In the data rows, 128 means zero.
Some points:
[ 88 112  70  96 109  99 167 116 130 120  87 113 126 140 163  84 121 105 109  98  76 139 102  93 127  83 125 144 204 176  75  79 144  93 129 117 118  95  99 108 167  93 157  83  87 188 190  56 223 149 209]
[124 154 112 133 137 121 153 116  76 132  97  95 107 106 168 158  87 111 118  70 117 136 125 110 128 152 133 132 125 163 132  98 145 172 119  38 145 121 102  71 148 126 129 102 152 165 179 168  75  41 217]
[128 108 155 102 157 142 119 124 187 165 151 156 126 127 120 144 163 108 121 152 123 140 200 119 135 133  68 100 152 114 147 161  99 100 164  97 114 107 124 145 149 118 137 137 130 106  71 130 247 156 177]
[140 178 162 177 197 111 160  65 142 115 113 170 141 117  90 124 146 222 127 136 141 148 159 137 116  84 173 126 181 127 140 121 132  77 121 178 162 142 147 117 117  91  81  77  19  53  78 112 123 161 131]
[170 165 125 138 107 131 104 134 132 114  86 155 176 117 117 141 157 107  67 125 123  93 139 136 157 126 121 120  69  72 179 128 140 111 130 170 120 114 134  99 111 155 101 142  86 104  86  88  50 136  88]
[160 138 158 150 169 121  65 113 112  98 108 141 146 133  95  98  87 178 159 133 163 109 140  99 172 133 107 135  70 148 164 145 111 106  42 141 136 160 187 150 103  72  92 145 127 121 103 108  59 107 102]
[154 218 152 110 112 124 140 119 168 142 108 101 159 151 143 132 133 156 163  99 172 157 121 130  77 139 159 144 178 126  89 104 120  82 132 128 101 106  92 149 140 118 100 175 135 131  64 111 156 104 165]
[116 121 174 124 117 143 132 136 169  88 144 147 169 123 133 134 132 166 169 162 132 126 142 159 181 182 178 110 121 115 153 161 125 135  71 207  87 119 194 140 139 159 112  88 132 134 156 119 128 114 113]
[119 106 138  77  93 113 126 179 173 123  92 143 134 126 148 122 128 117 136 118 100 121 127 131 165 112 153 145 152 166 113 138 153 149  90  47 145  99  83 129 109  82 116 183 116 174 141 218  86  93 159]
[137 107 136 181 103 134 111 104 184 122  98  91 140 135 107 114 143 168 169 138 131 125 127  52  87 182 143 143 115 146  89 120 134  95  79 172 147  96 138 176 147 156 111 135 133  88 130  68 170 107 131]
[174 113 108 112 107 171 132 124 153 143 123 217 151 122 111 118 110 167 161 146 101 120  83 134  73 163 115 108  81  91 123 162 109  87 134 144 142 171 144 134 106 145 141 128 113 108 125 114  52 142 130]
[ 73 156  91  53  67 107 171 144  98 172 131 113 139 135 129 116  78 102 106 115 115 144 125 105 145  70 151 114  98 142 180  88 142 178 133  74 159 164  87 163  98 167 188 121 131 161 135 170  99  77 185]
[158  96 111 114 139 201 100 139  75 152 177  98 120 149 119 101  80 108 146 149 122  80 147 144 136 163 126 123   4 110 182 150 132 103 141 106 116  99 107  78  65 166 122 177 122 139 147 131 141 156  62]
[122 116  90 107 151  81  97 125 131 175 173 135  91 122 128 163 149 112 169 117 154  94 123 133 135 149 138 123 171 130  93  94 124 138 158 154  92 105 125 126  87 151 133 152 124  98 115 103 172 115 182]
[159 186 149  89 126 170 125 154 110 143 171 133 111 103  81 167 153 107 147 177 150 111 129  90 173 141  45 117  89 131 173 118 128 157 193 141 143 124 118  94 151  89  91 183 133 152 108 146 106 205 115]
[152  93 119 196 173 101 127 122  75 134 116 132 161 102 113 160 106 144 115 170 157 118 104 138 147 105 175 103  41  56 205 158 132 124 120 150 165 152 154 113 112 112  50 166 155 145 101 125  80 108 106]
[177 199 121 145 101 170 115 113 124 114 107 114 130 112 145 166 115 120 148 117 114 120 135 183  96 110 142  98 104 170 150 133  91 110 224  91 181 144 149 106 127  72 113 207  75 109 119 103 144 174  52]
[ 98 110 170 147 131 150 111 124 105  87 115 168 156 122  83 170  95 126 133 125 154 141 176 103  86 141 126 125 132  97 107 142 101  86 150 194 168 115 152 120 139 119 105 101 130  85 168 131 114 160 131]
[117 120 150  96 108 110 151 122 117 103 165 127 127  98 151 146 163  82 137 167 126 120 167 131  86 131 138 150 115  72 115 107 112  85  97  70 119 107 111 100 156 126 147 153 112 118 156  61 161 179 126]
[114  35 153 157 109 143 122 142 169  73 148 103 155 120 118 155 121 151 148 101 109 122 128 124  72 154 137 133 110  47 113 123 119 132 125  85 108 101 153 151 154 156 157   0 144 105 148  73 150  42  12]
[148 123 145 142 121 179 137 109 190 139 181 107 153 109 112 138 173  66 119 141 135 112 116 145  60 164 139 151 146 139 106 125 140  82 164 178 112 157 140 116 131  98 193 118 129 112 133  75 161 153 158]
[157 136 139 140 108 140  73 156 133  93  94 155 113  83  97 180 132 187 156 119 152 102 128 143 154 106 126 137  76 118 138 136 117 159  58 203 167 145 134 161 128 161 140 116 158  81  99 118 147 116  93]
[126 130 188 129 161 101 124 137 138 103  85 127 154 118 100 132 163 183 123 118 124 139 109 149  63 135 116 132 112 140 195 134 101 138 104 162 132 130 167  99  88 126 106 152 130 104 104 142  95 148 101]
[143 139 155 147 150  92 156 149 151 118 130  92 115 134 160  85 120 144 163 122  90 163 146 132 159  81 140 151 193 168 106 115 123 129 170 194 115 123 103 202 179  56 219  77 116 128 119 188 115 109 210]
[ 96 123 171 241 129 114 107  59 147  86 147 133 142 126 129 167 140 202 140 149 133 108 164 101  60 128 170 123 161 161  82 118 142 105  89 190  96 188 145 200 141 134 115 109 128 105  60 100 150  84 160]
[100 125  72  82 109  89 155 131  85 138  48 110 130 108 152  82 105 143 146 113 149 136 136 138 151 125 108 143 174 115  92 119 176 135 141 121 123 130  97 119 115 118 140 105 158 174 128 205  93 147 123]
[109 118 160 163 148 100 129 120 121 168 143 161 136 115  79 110 111 176 116 148 144  66 116 160 180 170 120 119  54 116 151 169 102 153  89 200 166 144 157  70 131 160 110 122 157 103  61 178  47 132  89]
[130 128 129 173 132 174 118 120 185  80 100 121  79 128 122  99 113 126 146 163 137  98 131  91 100 133 147  90 138 114 155 128 104 122 118 173  94 114 137 150 126 135 110 116 143  92 151 105 120  85  53]
[ 86 180 149  96 162 175 102  87 156 133 145 157 129 153 145 143 194 147 156 170 123 136 122  87 106 106 151 142 122 136  94 126 123  97 185 103 102  98 118 121 116 119 193 118 116  91 109  98 168 199 123]
[134 120 138 180 120 116 129 141 120 169 139 150 105 132 177 131 118 158 114  92 119 172 109 114 108  76 190 140 255 157  86  98 123 164  95 138 127 101 106 138 177  96  97 116 144 115  98  96 130  73 130]
[137  92 148 125 100 123 127 137 127 135 152 133 103 148 146 114 132 100  94 176 121 186 149 146 135 161  96 136 122 122 149 150 114 166 164  92 153 118 152  71  62 138 164  95 149 135 101 104  54 126 123]
[102  92 142 143 112 141 124  95 126 146 190  69 127 113 117 103 150  68 123 150 120 134  94 101  84 198 127 132 151  60  95  81 127 157  94  38 105  87 163 152 113 162 183  96 126 108 119  94 212 151 108]
[145  45  86 139 121 103 134 135  99 176 149  80 112 159  94  70 110 104 115 103 144 129 119 170 249 136  88 105 114 112 111 123 141 207  83  94 137 140  97 121  98 179  70 151 228 166 214 148  49  98 114]
[ 90  81  88  70 138  86 112 141 102 166 140  88 108 141 162  70 117  57  69 101  68 125 110 157 154 171 134 139 120 119  59 144 155 202  92  91 129 124 101 223 166 143  92  70 152 162 178 130 115  63 138]
[112 107 135 112 125 120 149 193  98 126 125 104 103 131 146 119 103 112  92 113 103  84 100 154 176  99 103 166 137  98 123 136 147 221 136  71 124 173 131 140 105 150  45 114 181 124 174 148  86  69 195]
[133 158 111 156  87 126 106 165 163 136 130 157 162 130 136 122 126  73 142 126 133 170 148 131  84 127 127 166 137 153 115  95 104 188 121 125 109 158 140 123 123 114 124 116  67 130 149 138 147 113 110]
[129 117  32 136 149 132 181 168 106 147 104 136 122 159 131 170 124  89  92 101 111 103 121 153 126  77 111 133 158 168 103 129 148 138  97 123 114  91 125 152 109 164 129  72 200 176 184 173 139 107 133]
[ 87  60  42 106 109 111  92 126 120 156 153  94  97 185 163 122 122 137  90 120 108 147  97 183 113  99 133 127 124 157 115 104 148  97 123  61 125 123 106 153 168 132 105 101 123 182 187 176 155 133 177]
[120 173 125  92 121 119 171 102  61 172 104 161 102 135 143 133  91 127 100 124 124 127 114 159 255 110  49 120 109 147 200 110 160 136 142 149 211 170  91 140 127 145 111 186  98 219 160 231  38 137  93]
[118 166 136 128 166 106  77  94 122 167 136  62 147  55 126 142 164 156 131 131 161 189 132 104 108  86 143 125 215 152  91 171 109  51 147 133  78 138 107 164 173 100 109 154  78 121 114  77 190 196 155]
[103  33  85  98  99  82 160 179 127 112 136  47 131 210 174 151  92  20 111  92  86  98  95 101 153 155 113 151 148 158 101 129 162 155 103  52 120 141 110 159 167 175 182  57 180 116 176 179 171 126 124]
[151 195 183 123 135 126 135  97 127  84 118 171 118 105 132  97 213 146 128 108 133 169 134  82 134  99 182 135 208 178  99 106  91   9 198 164 141 135 142 103 112  92  99 186 117 141  83 174 207 157 173]
[140 159 135 101 119 150 141  55 110  78 125 167 146 142  93 105 134 124 167 138 158 106 144 121 102  75  98 120 110 117 137 192 126 119 181 152 104 118 164  89 143 132 161 193  78 115 105 116 102 148 124]
[146 186 114 140 168 136 107 133 178  83 184 145 113 127 139  98 136 124 121 140 144 112 116 103  39 155 108 104 146 112 139 132 135 133 130 119 132 141 110  68 134 154 164 133 140 145 136  56 213 172  85]
[130  85  93  93 135 179 124 155 137 155 191 134 100 123 123 155  96  26 106 109 149 133 116 155 133 133  67 104  11 107 152 128 134 164 113 148 109  85 148  85 105 189 129 137 151 131  76 135 119 170 128]
[122 138 125 132 154 113 176 166  67 163  94 105 111 145 124 135 148 205  99  93 113 167 147 130 221 100 126 128 144 128 131 154 136 158 118 125 107 179 108 126 109 104 132 241 113 131 143 204  95 113  93]
[142 175 145 128 123 138 144 154  91  72  62 197  90 143 129 131 124 158 108 138 154 139 107 153 115 157 153 102  93 166 169 134 135 111 211 112 112 123 115 105 144  67 210 117  99 126 133  92 163 164 110]
These points spread out most along one direction. Take the direction at right angles to it along which they spread out most. Go by this last direction. Where along it does each point below lie, from 0 to 99? 50 is the average, and the first point above lies past it. One standard deviation of the points above along it is 16.
[124 154 112 133 137 121 153 116  76 132  97  95 107 106 168 158  87 111 118  70 117 136 125 110 128 152 133 132 125 163 132  98 145 172 119  38 145 121 102  71 148 126 129 102 152 165 179 168  75  41 217] 57
[129 117  32 136 149 132 181 168 106 147 104 136 122 159 131 170 124  89  92 101 111 103 121 153 126  77 111 133 158 168 103 129 148 138  97 123 114  91 125 152 109 164 129  72 200 176 184 173 139 107 133] 60
[154 218 152 110 112 124 140 119 168 142 108 101 159 151 143 132 133 156 163  99 172 157 121 130  77 139 159 144 178 126  89 104 120  82 132 128 101 106  92 149 140 118 100 175 135 131  64 111 156 104 165] 63
[128 108 155 102 157 142 119 124 187 165 151 156 126 127 120 144 163 108 121 152 123 140 200 119 135 133  68 100 152 114 147 161  99 100 164  97 114 107 124 145 149 118 137 137 130 106  71 130 247 156 177] 61
[ 90  81  88  70 138  86 112 141 102 166 140  88 108 141 162  70 117  57  69 101  68 125 110 157 154 171 134 139 120 119  59 144 155 202  92  91 129 124 101 223 166 143  92  70 152 162 178 130 115  63 138] 66
[ 87  60  42 106 109 111  92 126 120 156 153  94  97 185 163 122 122 137  90 120 108 147  97 183 113  99 133 127 124 157 115 104 148  97 123  61 125 123 106 153 168 132 105 101 123 182 187 176 155 133 177] 68
[122 116  90 107 151  81  97 125 131 175 173 135  91 122 128 163 149 112 169 117 154  94 123 133 135 149 138 123 171 130  93  94 124 138 158 154  92 105 125 126  87 151 133 152 124  98 115 103 172 115 182] 61
[117 120 150  96 108 110 151 122 117 103 165 127 127  98 151 146 163  82 137 167 126 120 167 131  86 131 138 150 115  72 115 107 112  85  97  70 119 107 111 100 156 126 147 153 112 118 156  61 161 179 126] 59
[116 121 174 124 117 143 132 136 169  88 144 147 169 123 133 134 132 166 169 162 132 126 142 159 181 182 178 110 121 115 153 161 125 135  71 207  87 119 194 140 139 159 112  88 132 134 156 119 128 114 113] 42
[130  85  93  93 135 179 124 155 137 155 191 134 100 123 123 155  96  26 106 109 149 133 116 155 133 133  67 104  11 107 152 128 134 164 113 148 109  85 148  85 105 189 129 137 151 131  76 135 119 170 128] 34
[120 173 125  92 121 119 171 102  61 172 104 161 102 135 143 133  91 127 100 124 124 127 114 159 255 110  49 120 109 147 200 110 160 136 142 149 211 170  91 140 127 145 111 186  98 219 160 231  38 137  93] 23
[170 165 125 138 107 131 104 134 132 114  86 155 176 117 117 141 157 107  67 125 123  93 139 136 157 126 121 120  69  72 179 128 140 111 130 170 120 114 134  99 111 155 101 142  86 104  86  88  50 136  88] 26
